Each row of Y is roughly a mix of the hidden directions of one of several groups; some rows fit no group.
Y (152 x 11):
[[-23 -30 -13  10   6 -31 -47   9 -16  31 -27]
 [-50  32   0  -2  -8 -18 -21 -30  12 -12 -37]
 [-10 -43  15 -17  43  26  20 -31 -24   4   6]
 [ 20  -9  37   7  57  -9  -9 -28  -2 -30   6]
 [  6 -19  22   1 -39   6  37 -22  25  43 -14]
 [-63  33  22  12   6 -11 -17   4 -15   1 -23]
 [-17  -9  -4  -7  54 -16 -13  19  38 -19  32]
 [ 30  29  36   5 -16   2  21  28   6  39 -29]
 [ 46  27  24 -42 -19  -8 -16 -12  21 -24  -2]
 [ 30 -25  29  13  18  -4  -2  26  33   4  48]
 [ 25  13 -43 -41 -17 -25  -5  18  23 -21  20]
 [-30 -11 -46  -3 -48 -11 -19 -10  15  23  12]
 [-19  33 -14  20 -25  30  38 -22 -17  33  -3]
 [ 58 -17 -17 -28  38   0  -8   6  22  15  -7]
 [ -6  30  42  12 -36   3  16   3 -34  26 -26]
 [-19   9 -30 -24  10   3 -43   3 -14 -47  28]
 [-64  17 -36  -8   1  -2 -24  -4  -5  17 -15]
 [  9  15 -47 -38 -20 -15  -1  34  23 -16  22]
 [  7 -24 -26 -12  29   0  -6 -43   3 -48 -22]
 [ 26  28   7 -32   3  -9 -35  45 -10 -27  16]
 [ 22  21  22   3 -48 -13  -1   0 -48  -6 -27]
 [ -9  24   8  -2 -49  26  53   5   9  -4 -14]
 [ 27  10   5 -18 -42 -19  14  51 -24   2  15]
 [-22  12 -31   6 -66 -10 -14   5   5  19 -18]
 [-13  -2  52  44  24  21   3 -12 -13  27  -4]
 [-14  23 -19 -12   9  14   8 -63 -12   2 -36]
 [ 40  28  37 -43 -19   7  -9 -18  18 -14  -2]
 [ 20  15 -35 -41 -30 -27 -12  28  14 -22  13]
 [ 38  19  57   4  -8  10  24   7   2  27 -19]
 [ 50 -10  19 -10  48  20  11   3   1 -31  14]
 [ -1 -25 -27 -19  17  11   1 -37   9 -48 -34]
 [  0 -36 -26 -31 -17  -2   5 -10   1 -47 -38]
 [-11  -4  41 -24 -24   5  13  35   2  51  -6]
 [ 44  23  37 -43 -24  -6  -3   0  17 -17  -8]
 [  9  24 -50  11 -16  -1 -17 -29 -23 -43  -5]
 [  8  20 -11 -27  19  -8 -50  42 -14 -24  14]
 [-40  -3 -19   1  20  13 -17 -49   3 -31 -28]
 [ 28  -6  42   0  54  16  20   6 -11 -25  -1]
 [ 10  -6 -43 -36 -29 -24   3  39  16 -17  13]
 [ 15  20 -41  23 -17 -18  50   0  15  24  14]
 [-39 -31 -34  46  18  -6  -7  -8 -23  12   4]
 [-23 -25 -38 -10  21 -14 -38   2 -14 -37  25]
 [-23 -22 -37  -7  21  23 -14 -36 -16 -41 -12]
 [ -7  -7  16 -42 -57  29  10 -12  22   0   8]
 [-26 -10  30  57  20  14 -10 -25 -11  24 -10]
 [-45 -10 -37  -3  20  -7 -45   3  -7 -29  -9]
 [ -8  35 -17  15 -28 -34 -41  27  20  20  -7]
 [-46   7 -36  13 -42 -15 -14 -21  -6  20 -17]
 [  5  51 -13  16 -40 -29 -14  26  23 -10   7]
 [-13   5  27  -6 -16  56  46 -14  15  -1  -9]
 [-36 -21 -39  39  32  -8  12  -3 -28  16   1]
 [ 24   7   9   7 -57   8  13   3 -46  -2 -24]
 [ 32  36  47   0 -14  17  20   5   8  32 -21]
 [ 30 -22  -8 -24  23 -12  16 -40  18 -36 -29]
 [-23 -13 -35   2  29  -6 -43 -29 -22 -30  -9]
 [ 24 -14  18 -12  56   7  -3   3  -7 -31  38]
 [ 31 -42  40  -5  28  26  15  26   8  -3 -15]
 [-24 -54 -34   4  20  -1   9 -15  -1 -28  29]
 [-26 -22 -23  -3  40  -8 -42 -13   3 -40   7]
 [ 34  34  15 -51 -13  12 -12  -5  25 -26   9]
 [ 13   5  -2  23   7 -46 -41  -3 -47  18   3]
 [-32  -6 -36 -10  -5  23   8  26  -9  53  18]
 [-28   4 -15  -5  31 -11 -34 -55   5 -15 -23]
 [-19 -28  -9  24  -3   2  30 -35  32  38 -24]
 [ 43 -18  20   3  32 -14 -12 -29  -1 -47   4]
 [  8 -22  52 -14  -6  16   7  51 -13  12 -16]
 [ 12 -38 -34 -22  21  -9   6 -20   6 -49 -17]
 [ 47  -1  48   3  11 -36 -17   9   9  15 -18]
 [-52 -19 -33  -5 -11   9 -11  -5 -24 -42   7]
 [ -2  22 -33  21 -50 -24 -20  19  34  -6  -1]
 [-14 -37  18  18 -33  -8  36 -44  14   9 -15]
 [ 28  14  25  -1 -44  -5  11   3 -52 -14 -22]
 [-29  -4  16  51  32  20  -2 -30 -14  26  -5]
 [ 28 -46  34  -7  30  28  10  24  -6 -21  -7]
 [ 53 -40 -30   2   6  22   4 -23   6  16  17]
 [-24   9 -36   3 -58 -11 -17  -2   9  30 -15]
 [-27  -6  21  46  30  23   0 -33 -17  29  -3]
 [-42  12 -25 -14 -32 -15 -34  -1  -7 -41 -11]
 [ 64 -36 -16  -5   2  11  13 -12  19 -10  21]
 [-32  26 -22  -1 -58 -19 -11   7   5  30  -2]
 [-13  28  -5 -25   7  16 -33  16 -21 -55  16]
 [  8  -5 -16 -25 -22  -3  27  53  30 -15  30]
 [-10  15  30  16 -39  -2  -6  49 -11  34  14]
 [ -6 -19 -47  -1  20  -7 -17 -36  18 -14  42]
 [ 48  16  47  -3   4  -9   0  20  13  35 -18]
 [ 28  20  30 -39 -41   9  -9   8  35 -15  -8]
 [  4  43 -24  19 -41 -28 -15  19  32  -7   2]
 [ 15 -11 -38 -19  27  -6  -2 -36  30 -41 -14]
 [  0 -43  29 -20  15  36  21   0 -41 -10 -10]
 [ 31 -32  43   0  23  23  11  36  -2 -19 -18]
 [ 20  11   8  -1 -15 -18  12  44  29  47  26]
 [  7 -13  39 -10 -24  11  20  37  19  42 -24]
 [-21  18   7  36 -19  -1 -29  13 -17  44  35]
 [-24 -24 -20  -2   3  33  15 -10 -42 -24  41]
 [  2  46  19 -11 -36  36  21  -7 -30 -12  16]
 [-19  -3  29  41  33  27   2 -39 -12  24  -6]
 [ 35 -13  -2  -1  60  13 -21 -12 -19 -30  -2]
 [ 24  10   9   7 -40 -14  13  52  13  32  18]
 [-36  -2 -24   3 -65 -10 -10   9   5  23  -8]
 [ -6  52  -5   9 -21 -34 -27  21  19  30  -8]
 [ 39 -10  28  -3  52  17  25  -2   6 -30  10]
 [ -5  -6  12   7  58 -14 -13 -10  50  -6  19]
 [-25 -15 -33  42  43  -3  -6 -35 -10   5   0]
 [  1 -22  41 -28 -49  21  12 -18  23  14 -10]
 [-27  -4 -12  -6  40 -13  -7  23  53 -11  28]
 [  4 -33 -21 -19  19   2  20 -37   1 -37 -40]
 [ 27  30  39   8 -30 -17 -31  25 -10  30  -4]
 [-18 -11  33  45  25  17   9 -35 -14  26 -19]
 [ 26  -7  42 -14  58  13   7  11 -19 -14  10]
 [-40  -6   6  16 -10 -23 -42 -15 -16   5 -46]
 [-42 -29 -40  36  -6 -12  -2  23 -24  15   6]
 [ 20  12 -16  13  40 -29 -40  23 -30  21   9]
 [-67  37  12   4  -5  -9 -10  10  -9   3 -23]
 [ 47   3  41   3  17 -30  -5 -21  20 -31  -1]
 [-51 -34 -30  35   1   8   8   5 -22   7 -21]
 [ 33  27  28  16   6 -11  -2 -12  10  58 -18]
 [-29  -2 -44  -5 -36  23   8  29 -12  37   3]
 [ 41   5  40  -7  29 -29  -5 -36   9 -23  -5]
 [ -4 -38  31 -22  35  28  30 -14 -28  -6  11]
 [ 30  22  44   4  -1  12   6  13  -1  52 -25]
 [  7  -5 -55 -31 -25 -25  -2  23  23 -22   6]
 [-17   6 -39 -28 -38  33  22  -2  19  13  28]
 [-48 -12 -22  -2   0  13 -10 -26 -10 -54   6]
 [-18  -6  -4   8  26   7 -15 -51  16 -45 -25]
 [ -7  33 -42  19 -21  -6  12 -50   9   6 -22]
 [ 22  10 -39 -54 -20 -19  -1  13   9 -30   8]
 [-16  -5  48  42  14  23  -4 -29 -16  24 -14]
 [ 37 -33  37 -13  28  29  12  28  -9 -18  -4]
 [-19   7 -19  34  47  -9 -17 -26 -32 -28   7]
 [ 53 -25 -19  -4  -9  15  17 -18  31  32  14]
 [ 39 -12  35  -1  54  17  15   9  -2 -25  -2]
 [ 12  -9  53  -1 -11   8  11  54   0   9 -26]
 [ 64 -30  -3  -2  -8  15  25 -10  27  -2  16]
 [-20  -4  46  35  17  29  17 -15 -16  34 -13]
 [ 34  42  16 -36 -15  -3 -29   5  20 -28  12]
 [-25 -15 -37 -14  34   8 -27 -42 -17 -21 -10]
 [  9 -32  22   5 -29   4  10  46  35  18  26]
 [ 27  -5  17   1  -2   7  22  37  -3  55  31]
 [ 11  52   0   7 -43 -21 -11  32  14  15 -17]
 [ 60 -24  -3 -11   5   7  22   1  22  28  29]
 [-13  21  26   6  29  37  14  14  13  53  11]
 [ -8 -22  23 -16  18  31  45 -33 -27  15 -18]
 [ 24   6   8   5 -38   3  -3 -35 -47 -10 -37]
 [  7 -16 -44   8 -23  -8  40   5   8  42  24]
 [ 12   5 -11  11 -27  18  57   6  -8  43  16]
 [-10 -25 -10  23  19 -52 -36  -9   7  10 -31]
 [ -4  28  10   9 -44  10  45 -37   1 -26   4]
 [ 16 -17 -18 -28  29  -2  14 -37  -2 -45 -31]
 [ 25  -3  -9 -25  56 -20  -2  25  18  33 -12]
 [ 52   5  23   3  40  21  27  -5   3 -21 -21]
 [ 33  26  32 -47 -29   0   9  18  17 -15 -15]
 [-55  39  22  -5  -2 -25 -14  18 -18 -11 -17]]

Here is one row from each group, named. Which group is each of the other rows in?
[ 32 -11  -6   0 -11  -8   5  57  -9  27  38]
V
[ 18  46 -12 -19  12  -1 -29  25 -21 -34  28]
G
[-20 -44  12 -16  26  29  25 -33 -31   4   2]
F
[ 39  42  22 -39 -14  -4 -17 -19  22 -19  -4]
E

[ 45  26  29  20  19  -1  30   1  20  36 -12]
G
[-10 -21 -32 -10  49  -8 -20   5  36 -13  31]
V
[-19 -25 -12 -14  21 -18 -58 -29   7 -25   8]
G
[ -9  -8 -21   5 -16  26  21 -15  -7  67  13]
G
[-27   5 -24 -13 -17  17  15  32  -8  59  14]
V
[ 13  15  39  -9 -42  32  26  -7 -19  33   1]
G
[  2  46 -35  32  -1 -18 -13 -28  -3 -30 -21]
F
[-36   3 -28   2  22   2 -28 -42  15 -40   3]
G
[ 40  16  18  13  11 -11  10  28   9  56 -17]
G
[45 -5 30  3  0  7 47 32  5 27  3]
G
